In the rows, zero is written as 128.
Rotation paths and how fast each direction turns (deg/step):
Each turn is a multiple of 5 degrees from 10 to 175, or 0.
Each row of a path follows its step; steps can be skipped.
Rotation 1:
step 0: [128 122 119 129 117 128 128 134 121 132 130 123 134 128 135 127 116 125
 145 127 115 130 143 136 123 134 126 129 125 117 118 115 124 130 133 134
 123 134 134 130 117 126 132 132 137 132 123 131 131 127 121 126 127 135
 122 133 135 114 130 134 116 131 130 129 128 129 125 135 118 128 133 135
 128 131 121 133 130]
step 6: [127 126 134 139 130 124 112 129 118 125 130 127 120 134 147 125 127 120
 134 129 134 133 130 125 122 134 124 132 132 136 135 128 124 140 127 136
 136 117 126 126 137 134 130 121 124 123 125 130 133 134 125 137 120 125
 128 133 123 130 139 126 119 120 128 129 125 123 118 139 121 128 114 126
 132 122 129 122 123]
step 13: [131 121 127 121 136 117 126 121 121 139 126 121 131 128 124 122 125 137
 129 133 128 133 125 134 127 128 120 121 136 126 123 126 133 119 120 126
 128 133 140 128 128 131 134 126 122 126 133 133 136 131 120 118 133 137
 125 125 112 114 130 122 133 120 126 135 132 116 133 121 127 132 145 122
 125 134 129 124 137]
step 18: [124 136 125 132 123 123 126 136 117 121 129 134 128 126 132 131 130 133
 131 125 130 141 127 126 126 125 124 124 121 121 133 126 128 137 120 127
 133 129 134 117 124 142 130 122 135 127 127 133 133 135 125 127 129 122
 125 131 125 135 127 129 123 131 140 132 121 124 115 120 116 115 137 138
 139 125 122 135 112]
step 19: [123 122 126 127 131 127 120 123 135 137 133 124 134 129 136 125 131 118
 127 127 118 140 133 130 135 120 131 124 124 133 127 137 125 124 123 124
 132 129 114 122 121 125 134 122 118 123 124 126 126 135 127 121 124 122
 139 131 142 126 132 117 127 126 149 132 122 131 133 123 128 123 124 115
 130 135 131 127 121]
step 32: [135 127 142 125 126 119 134 134 122 130 130 133 129 135 132 132 115 132
 123 129 125 132 128 135 129 132 131 139 121 123 125 127 130 123 135 127
 119 123 129 140 133 126 128 118 129 129 124 127 117 127 117 126 125 139
 131 132 135 127 130 123 117 117 140 133 131 138 140 134 135 134 123 136
 119 125 138 134 120]
step 33: [129 125 130 124 134 133 137 125 136 120 140 135 126 126 123 127 124 138
 125 117 133 134 139 132 129 134 120 127 132 133 118 121 140 122 137 120
 122 115 130 133 136 126 128 128 123 130 127 122 117 127 127 112 126 128
 120 138 128 125 126 137 128 130 126 131 136 123 122 123 126 129 133 121
 135 128 130 124 147]
[130 128 129 128 129 129 128 128 128 128 126 130 129 128 130 128 129 126
 129 128 129 125 128 131 130 133 127 128 128 130 128 130 126 129 128 127
 128 128 126 127 129 124 131 128 130 129 127 128 126 130 130 126 128 125
 128 130 130 128 129 128 129 125 128 130 128 127 125 129 128 130 129 127
 127 127 127 127 130]
135
[129 128 129 124 128 127 130 129 127 129 127 127 127 124 127 125 125 129
 128 129 124 129 126 128 128 129 125 125 126 130 127 128 126 127 127 128
 129 129 130 128 128 126 128 130 128 130 128 127 127 129 128 126 129 127
 128 128 126 128 126 127 126 130 127 127 125 128 129 130 127 128 126 130
 128 126 126 128 127]
25
